One vector is turned by the same rotation once a step. Each row is the vector after some number of steps, and that number follows the row.
The counts run from 0 to 336.
[ 97 124 122  82 105 111 128 145 103 160 176 146 193 119 149  98 128 134
 165  92  99 122 133 128 120 121  67 139 115 113 155 137 123 173  85 128
 157 159]  53
[126 174  90 117  98 137 130 136  97 174 162  84 165 144 121 109 181 115
 145 108 129 118 159 129 158 131 129 117 129 108 128 105 122 156  63 113
 159 120]  243
[119 108 146 159 119 139 106 103 101 157 142 153 133  98 125 142 120 114
 101 151 141  99 181 132  76 160 144 124 136 157 132 158  90 174 116  73
 172 114]  41
[104 147 144 102 100 100 112 165 114 162 169 129 158 106 164  92 101 131
 148  94 105 156 136  96 147 104  61 137 133 131 142 131 139 150 126 122
 112 164]  279
[120 147 149 191 141 157 113 127 136 111 107  96 113 144 128 161 138 142
 127 128 121  83 161 100  99 121 154 131 180 152 136 146  92 109 128  59
  95 137]  4
[104  97 113 125 123 147 103 106 153 101 151 111 114 159 138  72 137  94
 107 194 163 108 164 168 140 135 104 113 108 102 141 159 127 142  94  71
 121 145]  146
[108 136 112 120 163 134 107 149  96 101  80 107 144 129  97 106 136 103
 163 187 144 141 149 132 123 144 110 132  93 174 128 166  73 123 133  99
 127 116]  28
[155 142 162 100 151  89 127 134  92 145 107 111 112 124 115 143 101 139
 128 187 160 175 163 127 125 138  95 116  95 159 145 127 127 117 188 135
 128 120]  291
[139 147 177 142 124 151 159 140  89 151 155 134 145 144 129 203 109 180
 123 114 121  83 160 101  98 115 155 130 176 130 132 110 112 121 125 127
 160 149]  198
[145 160 163 125 134 112 119 152  92 190 128 131 148 147 165 159 110 156
 149 144 120 163 155  85 160  98  70 116 115 153 148 168 121 142 120 116
 143 165]  281
[144 147 142 147 128 157 126 100 117 106 114  98  56 161 125 119 153 114
  94 175 159 130 171 139 110 140 150 130 182 161 138  99 115 130 153 110
 116 100]  110
[103 136 115  72 142 144 131 129 128 108 115 106 112 167 140  83 182 162
 163 174 126 129 143 162 147 114  96 139 135 128 164  98 127 128  82 164
 140 145]  326
[ 94 124 136 138 117 139 119 138 131  84 132 114 130 113 110  96 159  85
 117 111 115  83 114 141  72 144 157 158 166 134 127  70 108 152 118  81
 101 102]  228
[110 114  93  95 136 131 115 138 116  85 144 122 137 122  78  54 123  72
 126 158 142 110 170 153  86 162 120 144 108 128 140 152 103 145 154  89
 116 130]  34
[ 93 141 147 144 108 184 127 103 149 121 118  94 104 152 176 135 153 125
 108 129 120  86 154 109 104 108 127 134 208 164 112 154 118 148 110  90
 122 124]  119
[142 123 109 143  96  91 111 154 137 127 189 136 128 112 125  81 116  78
  94 114 132 107 169 145 102 159 121 126 126 114 126 134 140 164 169  71
  98 141]  265
[128 148 115  72 158 154 153 139 112  82 116  91 134 189  91  83 150 136
 136 158 132 123 141 147 129 109 140 129 134 128 167  81 114 116  92 127
 108 159]  215
[112 166 149  92 107  99 135 172 109 133 122 100 120 147 160 108 142 155
 168 101 109 154 105 108 135  93  82 157 157 135 123  73 139 120 145 168
 107 139]  94
[144 152 123 102 180 148 150 140  92  96  85  98 127 180  90 138 146 144
 146 184 143 116 156 143 100 135 148 124 108 148 124 105  85 118 137 124
 126  95]  217
[100 160 165 102 101 119 157 134 125 133 137 129 134 122 133 174 115 175
 137 122 117  79 152 116  59 150 112 156 164 138 118 137 131 133 182 164
 153 110]  310
[ 86 167 157  68  83 130 125 120 113 142 143 107 134 101 121 107 133 166
 144 107 108 106 125 134 112 119 108 157 170 118 156  75 159 132 118 184
 165 121]  316
[119 105 134 162 115 149 107  84 137 136 169 140 111 139 131 122 114 109
  84 166 164  86 183 160 121 152 129 105 133 101 145 153 125 154 113  63
 149 139]  151
[128  77 173 121 165  94 107 159 114  71 134 170 109 122 112 121  81 136
 127 152 136 106 112 136  95 117  98 158 132 122 147  90 117 111 168  95
  84 152]  186
[128 161 138 115 170 153 148 150  90 116  69  82 134 185 109 144 156 170
 160 172 131 127 135 115 136 104 123 133 124 161 140 103  85 109 104 134
 119 125]  212
[149 138 144 107 143 112 117 133  81 167 167 135 127 158 110 126 104 166
 133 170 164 141 153 145 185 111 105  94 100  91 164 114 136 113  90 120
 154 178]  174
[116 153 154  94 127 141 128 134  82 145 132 101 142 136 110 131 138 166
 154 115 112 125 122  94 145  77 123 140 164 130 158  62 134 113  62 143
 130 165]  206
[106 114 152 149 112 139 107  98 110 169 145 152 135  90 147 130 138 121
 113 115 124 109 154 111  89 138 129 134 148 146 145 148 106 180  72  63
 175 135]  45
[119 107 140 135 113 139 109 102 112 147 164 147 123 103 114 107 130  96
  94 139 136 103 193 138  85 151 152 124 146 141 154 142 104 163 100  72
 165 138]  40
[166  95 161 141 172 119 132 128 120 122 131 170  86 153 176 137 133 152
 118 159 138 142 157 152  91 122 107 124 133 138 165 120  97 171 124  83
 116 152]  73
[152 150 137  75 131 100 131 124  99 157 152 119 118 125 112  94 111 124
 113 173 153 179 174 133 151 107  92 113 116 125 192 108 152 123 138 129
 129 175]  289
[100 184 136 123  84 152 119 114 105 170 122  47 150 149 145 154 146 134
 153 140 147 105 144 114 158 135 121 115 132 143  84 159 126 141 124 142
 171  98]  129
[ 96 109 145 127  94 134 111 112 118 140 175 152 151  77 131  94 119  89
 112 102 118 102 154 127  78 140 124 154 160 131 151 122 123 181  90  78
 159 136]  44
[124 134 121 111 130 130 140 136 112  75 124 101 115 133  78  94 150  96
 110 131 134  97 131 150  70 149 159 145 135 126 123  68 114 122 154 104
 108  87]  223
[108 122 142 120  98 134 111 111 141  81 132 101  76 131 131  75 137  97
  98 136 136 110 144 138  94 112 140 156 199 138 134  81 145 129 153 107
  97 122]  113
[138 103 183 150 175 103 113 145 111  95 112 166 100 138 120 162  85 151
 125 180 147 110 123 135  93 125 112 142 118 141 144 110  95 114 167  91
 106 138]  185
[151 106 157 119 175  75 122 151  97 111 118 165  98 113 146 119 125 120
 146 156 138 148 120 155  93 150  84 141 101 143 144  90  89 159 180  97
 100 114]  70
[121 165 169 106 152 133 135 171  62 124  87  97 151 137 104 162 131 166
 177 138 116 129  95 100 127  94 117 142 127 161 126  92  95 108 116 149
 133 112]  208
[133 118 107 138 142  95 113 150 139 103 158 130 135 137 129  68 127  66
 125 139 139 119 152 155 107 158  96 124 100 118 117 138 106 154 165  60
  83 121]  260
[147 166 139  85 138 110 140 127 101 185 148 110 137 144 144 125 121 155
 135 160 143 171 190 112 165  97  82  98 111 140 171 158 130 126 121 121
 139 172]  285
[124 145 155 118 136  92 118 163  88 165 135 118 161 144 132 166  88 170
 170 152 148 119 134 138 171 130  76 115  66 111 109 146 123 121 147 126
 168 137]  171
[122 114 171  98 142  96 113 132 126  91 119 142  98 101 117  86  89 118
 121 162 140 154 129 127  80 130  88 148 141 142 168 101 126 122 189 118
  97 139]  297
[126 110 149 170 114 138 102 105 137 134 145 129 110 134 134 155 113 119
 104 175 172  73 164 156 112 168 127 103 114 121 111 167 112 154 150  74
 155 108]  152
[109 140 115  74 144 115 134 149 128  79  93 111 106 162 121  92 169 126
 158 180 124 105 126 174 109 153 101 156 111 111 122  99 114 122 161 161
 130 103]  329
[116 133 149 154 126 130 117 137 111  82 104  95 117 115 103 129 147 103
 128 128 130  86 119 135  60 153 153 155 139 148 102  98  96 143 148  91
 105  75]  227
[119 178 109 147 112 159 132 132 110 167 148 103 172 154 145 138 173 136
 135 100 109  96 164 118 136 131 135 114 148 125 114 139 107 165  73 105
 153 124]  239
